In the rows, 128 means zero.
The rows of A fall into 3 groups, which share some directions, and each row is roughly a mix of its group's hidden directions.
A, 95 rows:
[[138 120  74 143  88 160 131 135 142 187 169  92 110 141 122  73 112]
 [104  75 114 171  97 124 123 126  91 141 128 132  59  95 146  79 125]
 [ 96 126 127  85 151 102 146  94 111  76  71 146 173 134 129 177 121]
 [143 152 141  81  99 168 139 147 152 127  81  69 147 105 168 127  88]
 [188 139 100 105 135 102  94 147 126  76 165 134 165 156 166 113  91]
 [142  84  91 115  73 131 169 170 163 139 126 120  82 131 122  76 118]
 [ 99 181 179 101 139 110 139 104  79  78 127 143 166 143 158 156 130]
 [117  85 116 147 127 128 126 114 178 170 105 111  84 116  61 120 174]
 [165 123  95 117 113 170 131 164 133 158  84  50 138 108 113  98 118]
 [119 138 152  68 108 129 139 115 164  82  43 128 140 118 125 152 140]
 [120 110 146 131 137  71 174 160  79  87 129 150 107 148  91 111 177]
 [ 88 120  82 134 128 100 174 111  61 131 169 122 143 169  98 102 136]
 [149 114  57 111  75 123 117 121 126 123 156 109 120 156 125  54 118]
 [171 171 158 174 133 157 107 171 127 169 194 138 116 134 130 108 141]
 [ 89 131 120 133 159 122 138 103  51  96  90 170 168 123 139 165 126]
 [ 81 151 215 118 116 112 138 101 159 131 153 121  88 118 163 145 129]
 [118  60  93 164 121 132 108 115 157 173 134  96  75  96 131 106 108]
 [175  94  67 160 128 109 107 158 114 136 181 131 113 148 110  76 128]
 [128 186 168 151 163 131  83  94 104 149 163  96 149 138 100 136 172]
 [ 86  68  84 159 111 132 132 101  86 145  87 129  89  97 114 103 138]
 [145 109  84 141 155 178 110 136 124 164  67  86 161  93 118 152 106]
 [141 105 119 157 184 133 150 168  95 134  76 148 152 112  81 171 154]
 [100 150 100 127 138 118 172 124  52 133 178 115 171 162 141 123 100]
 [139  99 125 144  78 130 129 148 161 157 157 108  56 118 133  65 131]
 [121  62  96 132 131 146 155 151 130 147  59  92 110  83 130 134  99]
 [124  69  36 153 135 143  99  99 124 152 112 133 134 114 126 124  96]
 [ 87  78 159 161 134  75 143 114 118 132 155 127  59 118 111 113 157]
 [126 109 134 161 138  83 152 146 106 123 165 165  94 154  71 108 186]
 [137 172 117  77  95 129 162 141 138 106 170 130 169 174 166 118  86]
 [159 172 122 107 166 134 133 148 105 122 154  90 202 149 150 152  86]
 [ 90 106  90 156 102 124 149 115  90 148 189 153 107 139 168  97  86]
 [153 172 204 121 123 108 107 147 145 109 185 110 109 129 175 115 121]
 [115  63  79 145 110 150 164 146 150 175  93 110  94 106  97 114 122]
 [128 151  77 153 116 160 141 139  68 154 181 148 159 149 156 105  93]
 [122 168 192 102  83 121 130 123 163 128 168  87  90 134 156  92 132]
 [176 147 164 159 142 168 125 196 102 144  85 121 124  90 115 126 155]
 [159 137 100 145 157 169 155 180 103 180 131  73 165 123 108 131 110]
 [133 157  67  88 116 156 167 129 140 138 131 137 195 175 109 141 108]
 [132 116 188 134 185  98  85 112 145 105  92 112 121  93 117 176 152]
 [ 89  55  78 144 130 117 133 100 102 126  68 137 105  97 113 127 128]
 [178 109  90 138 118 169 103 161 155 170 111  67 123 103 123  97 109]
 [114  75 132 130 104 106 105 104 156 137 119  70  61  96 136  89 126]
 [ 98 134  76  97 126 112 178 111  82 121 154 102 179 170 130 125  94]
 [123  81 151 116  88 117 171 167 166 132 114 101  62 104 146 100 114]
 [157 153 143 121  94 130 119 149 158 145 204  92 107 143 166  82 100]
 [121 163 147  86 109 140 169 149  73  81  69 135 164 127 150 134 124]
 [144 131 158 163 106 125 105 151 113 139 195 117  78 115 179  82 110]
 [170 120 130 113  95 143 170 202 148 141 109  87 104 127 102  86 143]
 [172  96 110 117 134 104  83 123 202 112 110 121 105 131  77 117 163]
 [124 161 112  89 121 131 161 137  77  94 135 124 186 149 177 133  79]
 [146  97 142 154 128 133  99 135 180 152  95 129  76 100  76 122 183]
 [135 174 135  83 126 168 136 130 132 110  79 127 190 123 163 168  92]
 [141 181 126 125 143 116  87  97 109  94 176 180 174 168 140 140 134]
 [147 144 141  89 117 158 116 139 133 114  80  62 152  97 177 128  82]
 [128  74  69 163 173 142  95 111 105 146  89 124 148  93 123 157 105]
 [ 95 106 105 176 143 142 133 117  55 137  86 176 124 105 104 138 158]
 [142 118 147 189 159 108  78 122 137 157 192 142  87 124 108 119 160]
 [162 152  91 171 148 169 133 167 102 166 163 179 167 147 115 137 126]
 [172 127  79 160 122 170 135 173 158 183 157 151 134 147  90 115 133]
 [127  88  61 115  85 119 170 149  97 111 100 137 116 143 100  75 138]
 [ 86 120 153 113  96 163 154 109 195 170 112 114  97 104 159 149  95]
 [ 87 125 177 104 138  88 105  81 101  80 103  92 116 103 167 138 122]
 [110  74  53 107  91 123 145 109 132 133 129 100 117 131 152  93  77]
 [166  92  59 159 126 114 118 154 109 144 187 125 119 149 115  80 116]
 [112  85  46 127  91 132 172 135 109 149 144 121 122 147 126  87  94]
 [135 197 213 119 132 123 135 148 115  99 143 161 135 142 138 143 162]
 [123 100 102  95 112 153 132 112 215 157  89  95 128 114 128 150  95]
 [163 117  70 125 104 144 135 156 162 157 185 115 133 151 149  97  76]
 [114  76  67 170 153  97  86  83  95 129 156 152 119 132 113 117 130]
 [117  55  60 165 128 129 143 133 139 164 124 162  99 122  93 121 129]
 [153 114  69 124 133 165 167 173 127 138  76 163 168 134  93 149 126]
 [131 147  94 117 121 140 172 162  52 118 143 122 173 144 162 112  85]
 [159  92  82 167 122 139 139 175 107 159 123 116 100 123  76  82 160]
 [155 139 148  98 176 101 124 143 153  81 124 155 178 139 146 190 100]
 [124 178 144  91 138 141 159 140  84 101 116 112 193 138 167 156  90]
 [ 90 174 156 104 136 117 145 100  82  95 153 138 172 147 178 155  96]
 [129 198 135  93  88 150 140 118 135 146 176  83 153 166 139  95 122]
 [121 127 151 109  63 130 154 141 173 137 119 118  68 133 102  78 169]
 [144 171 130  79 156 125 140 132 116  99 123  91 206 153 140 160  99]
 [146 112 145 176 141 131  73 119 175 174 185 115  82 111 134 120 130]
 [ 82 149 174 152 110 120 139 115  60 108 140 184 100 121 162 117 144]
 [136 173  94 130 136 161  72  78 140 139 158 160 181 148 145 149 109]
 [ 82 167 208 132 142 118 113  85 120 113 136 159 120 117 159 167 143]
 [101 136 106 129  75 144 148 103 171 179 171 128  95 158  99  88 150]
 [184 154 166 108 126 148 112 179 122  82  62 138 141 103 140 130 142]
 [145  87  70 138  94 143 126 139 167 174 156  90  98 129 124  81 102]
 [173 109  69 125  85 139 107 147 151 139 155  99 110 140 132  58 110]
 [136  85 121 168 158  89  91 122  84 129 148  76  93 109 103  92 152]
 [103 117 154 115 126  93  98  88 102 100 147  75 111 106 192 114  88]
 [ 62 143 179 114  93 101 154  81 143 129 166 133  85 144 138 118 145]
 [125 136 110 100 177 114 125 106 109  92 112 135 199 138 147 186  90]
 [137  88 140 143 137 142 160 178 131 161  78  69  96  89  98 123 142]
 [137 109  53 143 103 151  83  91 163 160 165 143 126 138 141 104  95]
 [ 79 113 131  99 120  95 124  79  81  84 115  99 129 114 182 124  92]
 [158  89 115 182 134 118  92 142 145 157 156 138  76 119  85  94 168]]
Here is one row of each group, with its name. Which group are the others in?
[116 102 135 141 126 142 137 126 168 168  76 108  92 107  61 132 181]
W
[155 104 172 133 166  94  96 154  97  87 108  80 114  85 165 130 111]
T
[156 173 112 129  96 159 165 175 125 143 182 173 147 170 136 106 118]
Q

[132  60  80 171 128 110 108 126 129 159 150 111  76 114 103  87 133]
T
[128  75 108 145 101 130  99 110 205 156 124 142  67 108 122 113 128]
W
[158 109  86 104 140 153 137 146 187 163  96  68 155 128  93 142 112]
W
[158 163 174 116 148 173 127 166 143 136  66  98 154  95 128 167 132]
W
[132 122 123 114 107 182 155 153 164 179  74  68 124  98 124 129 112]
T
[145 131 113  65 101 152 151 148 153  95  51 113 158 119 143 137 101]
W
[152 153  98 129 124 166 160 162 157 161 115 168 156 158  65 140 164]
Q
[136 179 168  96 147 133 146 133 153 111  94 152 166 151  84 173 174]
Q
[ 98 100  56 122 150 139 142  95 100 131  76 134 177 131 100 160 117]
Q
